In the data rows, the value 128 means zero.
Some points:
[194 124 115 122 172  74 143 120  80 133 182 150 144 135  54  99 144 150
 105 141 135 110  79 141 178  78 130 127 108 135 136 135 136]
[122 149 135 113 128 120  39 153 132  98 114 129 125 144 153 124 234  89
 153 126  83 130 166 111 137  96 106 142 148 157 136 137  87]
[178 125 140 122 157 134 158 145 106 139 190  55 126 119  85  95 127  94
 106 187 116 139  67 151 141  94 143  79 120 106 112 197  92]
[200 138 132 111 161 162 110 120 112 116  53 108 113 113  81 151 143 158
 102 149 143 174 162 145  57 105 128 157 136 130  60 136 110]
[152 136 134 158  70 132  83 176  62 101 151 100 102 150 116 187 162 133
 115 109  61 105 103 179  89  79 177 209 117 158 131 105  94]
[101 134 108 113 111 124 121 127 166 148 169 168 105 144 155 137 105 129
 163  60 138 168  88 116  94  93 179  97 146 104 135 132 196]
[126  92 125 126 204 138 112 114  71 151 182 120 175 153 156 137  91 146
 148 178 139 100  89 114 112  87  95 118 132 134  93 125 119]
[ 95  98  90 112 126 143 113 162 201 145 161  96 116  83 111 178 108 136
 116  59 174 119 109 123 135  88 136 116 170 166 123 190  72]
[138 146 132 168 149 189 152 163 161  83 104  85 119  92 127 136 106 208
 153  88 159  80 127  97 116 138 143  76  92 117 179 103  70]
[137 119  80 133  76 132 119 118 140 156 153 133 101 112 144 110  96 133
 144  75 123 145 145 119  94 108 149 130 127 154 130 178 202]
[215 133 118 136 162 140  65 188 113 105 102 136  99 107 129 173 117 124
 123 116 159  94  93 158  74  97  80 121 185 146 131 112 128]
[ 89  95 121 135  94 106 161 160 144 123 132  83  99 114 102 110 133 148
 123 103 162 142 149 103  97 110 191 127 127 162 105 181 196]
[212 150 123 131 158 136  56 158 155 163  93  94  99 101  95 160  36 131
 108 174  77 140 116 119 100 160 129 110 154 124 135 135 128]
[142 113 101 139 201 122 162 121  47 138 185  99 113 172 115 109 148 151
 121 141 152 106 137 141 106  69 113 147 145  96 111 129 135]
[114  92 127 157 198 137 135 111  82 159 135 109 108 156 195 169  99 100
 144 174 141 114  72 139 160 109 114 117 152  90  68 142  99]
[140 167 150 149 142 149 107 156  52 125 143  97  88 131  91 236  76 145
 144 125  93 179 100  95  79  47 154 140 119 157 115 143 100]
[116 111 137 158 176 172  71 168 132  66 147 176 165 137 101 182 119 122
  78 118  47 121 148 158  76 141 148  95 115 114 108 139 108]
[154  98  73 133  80 153 121 144 151 112 140 110 103  98 155 123 120  99
 138  61 180 163 127 134 128  54 151 139 152 155 130 148 192]
[158 124 150 133 131 163  84 147  36  48 139 172 106 173  97 183  59 142
  52  99 103 119 112 127 101 158 169 120 188 148 116 168 123]
[136 119 149 134 165 174  95 154 145  75 104 101 104 163 119 133 171  72
 116 116  61 116 143 100 119 154 119 177 182 125 145 135 144]
[ 83  94 126 153 155 158 152 143  73 184 125  51 154 188 128 121  84 116
 108 152 111 107  81 162 125 123  90 190 140 101 114 151 105]
[190 128 115 131  98 129 119 202 131 116 175  88 137 109 153 150  94 198
  87  71 187 113 158  85 102 123 113 122  88 102 100 172  50]
[185 130 150 107 129 129  97 152 146 176  73 148  93 123 152 123 184 152
 120 169  90 134  88 128  30  88 123 157 162 122 114 132 111]
[211 159 112 197  94 112 121 148  58 114 158 103 107 105 104 212 110  69
 129 146 102 123  93  95  99 100 127 119 190 144 105 155 131]
[ 87  91 132 154 167 139 107 149  42 144 153 105 129 108 144 126 110 124
 137 205 175 157 144 157 155  92  75 144 128 106  88  99 110]
[147 138 146 182 110 113 133 164 113 117 131  85 130  72 115 118 150 199
  89  82 180  88 119  43 164 162 170 163 146 104  82 118 108]
[202 108 133 133 159 102 100 119 134 109  29 148 117 123 144 136 125 203
  93 125 134 150 124 180  98 115 117 146 146 129  49 135  96]
[188 181 125 148  67 164 113 169 107  93 170 153  86 103 123 148  85 148
 184 131 122  99  97 104  80  69 108 207 200  90 146 110  87]
[128 172 160 126 200 149  34 154 109  72 145  88 149 195  98 137  75 129
  95  55  77 143 136 122 109 121 152  55 184 118 135 164 111]
[133 111 123 153  84 160  44 149 133  65 150 122 147 185 114 129 203 124
  84 163  84 143 107 119  94 112 101 118 166 135 108 183 127]
[165 138 105 114 108 130  36 145  91  60 123 107 136 149 153 141 205  90
 132 138  96 154 130 119 108 127 130 142 142 165 144 172  99]
[132 142 114 102  55 173 128 193 150 117 148 149 131  68  97  93 101 124
 159 101 136 115  79 142 113 114 126 136 143 150  88 178 193]
[187  77 158 152  71 121 152 142 132 119 140  79 153 105 121 113 115 199
 132  64 147 146 116  71 147 200 134 106 152 128 134 102  68]
[213  83 130 134 181 102 140 124  65 102 186 137 117 111 124 110  81 106
 156 143 121 117 154 135 111  64 187 145 180 113 126 120  85]
[ 90 120  87  93 119 140 165 164 167 113 110 120 112 112  98 185 107 147
 146 101 160 135 117 120 136 130 184 114 110  85 159 198 123]
[142 118 125 134 177 160 120 108  77 136 154  74 155 145 126  74  48  91
 145 165 154 129  82 118 120 123  78 173 148 190 128 138 110]
[208 138 134 124 120 108 148 149 121 115 194 106 111 108 101 143  32 103
 103 169  74  87  83 131 145  79 165 167 188 162  87 148  98]
[105 142 149  98 121 125  69 139 156  85 115 118 120 190 125 150 213 104
 117 133  90 132 138 133 111 127 124 174 138 114 161 141 101]
[146 106  86 135  87 151 117 137 146 130 124 103 149  93 123 169 100 137
 135  64 163 170  94 108 116 151 152 130 149  93 125 211  63]
[192 148 128 129 166 176 101 151 172 127  56 118  80 148 125 142 127 131
  99 139 134 150  85 122 137 120 133 143 177 116  25 102 112]
[143 113  96 110 131 136  93 175 142 117 150 131 147  96 145 134  85 116
 153  81 149  91 129 120  85 107 162 161  90 124 105 177 249]
[215 124 127 107 169 149  82 141 160 147  85  99  98 178 121 191  78 149
 125 147 112 108 123 116  83 150 126 104 119 157  83 126 111]
[157 131 144 153 137 199 165 118 142 104  86  68 155  87 111 255 114 127
  98 110  77 123 100  77 145  62 121 104 151 122 163 111 174]
[207  67 144 164 170 129  31 151  87 114  63 105  85 130  85 147  89 197
  75 158 144 114 119 126  94  66 158 162 152 106 195 167 149]
[191 158 107 106 133 135  93 147 129 122  84 102 117 134 105 172 157 165
 139 142 142 129 137 163  61  85  93 136 169 132  63 130  89]
[137 154 159 155 145 154  79 174 138 114 140  89  71 131 102 188 148 108
  93 118  69 152  86 114 122 114  84 166 143 116 154 131 169]
[105 101 138 119 154 124 143 136  38 161 124 110 161 102 143 131 119  92
 123 183 162  93 132 154 112 142  84 186 152 130 124 125  94]
[139 110  76 184 124 173 126 173  78 130 110  84 109  89  90 190 130 200
 164 132  84 124 100  63 121 181 142 124 166 125 100 135 129]
[204 125 109 132 155 121 159  74 109 127 201 167 109 179  69 120 114  95
 112 161 173 132  96 105 157 122 115 132 111 118 145 143  82]
[153 143 110 148 160 132 137 148 108 140 104 192 123  98 112 200  47 144
  58 131  72 137 127 121  53 118  89  96 179 158 170 143 106]
[101 149 188 191 171 136 169 132 125  99  90 128 117  84  90 173  72 133
 173 126  34 155 125  90  75  34 116 188 148 132 146 162 129]
[203 119 111 143 163  40 166  98 109 101 191 148 144 156 153 155 126 102
  92 135 172 113 142 158 106  75 115  94 140 100 130 110 142]
[113 144 133  95 152 124 133 161  50 161 115  75 192 158 153  96  49 110
 107 179 138 110  78 126 134  84 133 137 163 118 141 142 120]
[197 143 131 121 188 116 188 172  80  98 168 168 123 158 112 114  98 101
 115 137 122 134  72 116 136  52 118 107 104 106 121 157 164]
[110 140  83 105 141 162  96 119 159 159 159 154  95  80 139 137 140 151
 123 102 164 100 111  49 101 102 171 140 148 132 140 207 131]
[147 147 162  84 149 123  47 150 118  33 149 128 137 172 161 103 149 141
  92 107  73 191 124 106 138 118 134 140 139 126 121 173 104]
[117 168 105 179 148  69  75 196  68  68 100 146 106 114 108 107 106 158
 138 130  75 151 133 111 120  86 156 198 162 190 147 122  92]
[106 174 118 170 165 152  78 128 148  36 110 105 123 128 170 153 163  92
  98 156  80 139 138 140  85 146 156 154 107 117 115 150 116]
[162 103 126 164 116 208 119 179 143 152 142 100 160 113 124 142  82 159
  64 103 122 143  96  47 109 136 186 110 120 117 140  87  73]
[178 106  85 170 153 113 167 137 133 123 156 127 112 161  58 101 119  71
 156 184 116  92  93 137 164  60 162 100 179 126 131 164  72]
[181 131 148 141 147 128  75 132 156 159  61 117 109 155  93 160 187 142
 151 128 136  93 146 149  90  80 121 133 161 121  44 107 108]
[160 127 145 192 124  95  81 191 131 105 194  91 110  95  89 175 132 141
 149 102 191 155  62  84  26  94 126 175 176 110 133 130 103]
[147 110 160 114 154 103 138  97  42 148 189 107 106 104 131 124 121 152
 100 177 138  98 110 187 124 131 125 101 136 124 131 130 133]
[139 110  95 101  97 147 142 162 179 113 171 149 113 122 161 105  68 148
 124 101 129 137 145 106 109  75 144  98 140 135 137 143 202]
There is one direction along which these points spread out most. Take the direction at right angles to it along which they spread out most. Go by this last direction. For each point below, how far along it does it lie, from 0 to 99? The average is 50, and the first point in the table lies past the average. One standard deviation of the points above along it is 16.
[109 133 144 144  78 110 109 110 122 124 126 138 140 105  84  93 104 146
 170  67 154 143  76 131 128 141 197 118 130 140 103 167 202] 76
[215 168  90 133 168  81 158 177  85 161 179 122 121 141 111 108 121  65
 102 126 111 136  97 138  94 102 111 112 152  88 120 153 155] 53
[150 134  91 168 187 145 179  84 110 151 146  93 163 132 134 103 101 133
 103 133  83  84  64 167 140  95 108 150 124 123 111 172  81] 52
[151 142  88 112 185 143 129 134  57 150 127  66 171  94  94  84 105  87
 138 169 132 123  94 166 121 102 143 193 143 123 163 114 134] 48
[ 78 145 127 164 129 154 133 113  42 157 131  52 146 132 119 109 108 128
  99 200 160 140  89 179 125 124  99 130 127 129 128 110 126] 47
[108 124 112 128 112 174 122 132 122 142 110 100 111  76 107  72 127 159
 115  80 149 114 167 100 120  75 209 168 139 118 142 186 152] 73
[151 125 122 102 173 164 127 125 206 118  50  92 132 166  68 141 128 169
  95 196 113 154  78  97  97 128 178 151 187 130  56 100 132] 38
[184  83  82 131 228 123 157 164  74  97 192 108 107 111 117 139  89 157
 136 124  79 145  62 181  91 100 157 151 146 125 133 136  98] 50
[140 115  94  91 101 140  92 156 158 152 168 149 162 118  90 153  34 105
 154  57 121 144 132 143 137 134 156 129 116 132 105 133 197] 76
[119 160 104 158 139 123  46 119 161  72 146  66 109 148  97 145 103 172
 111 159  46 124 127 101 154 108 122 182 202 106 154 156 162] 37
[184 160 155 148 119 148  95 156 165 130  77 169 106 163 135 158  78 106
  95 135 142 127  94 155  46  80 100 140 129 135 140 110  87] 37
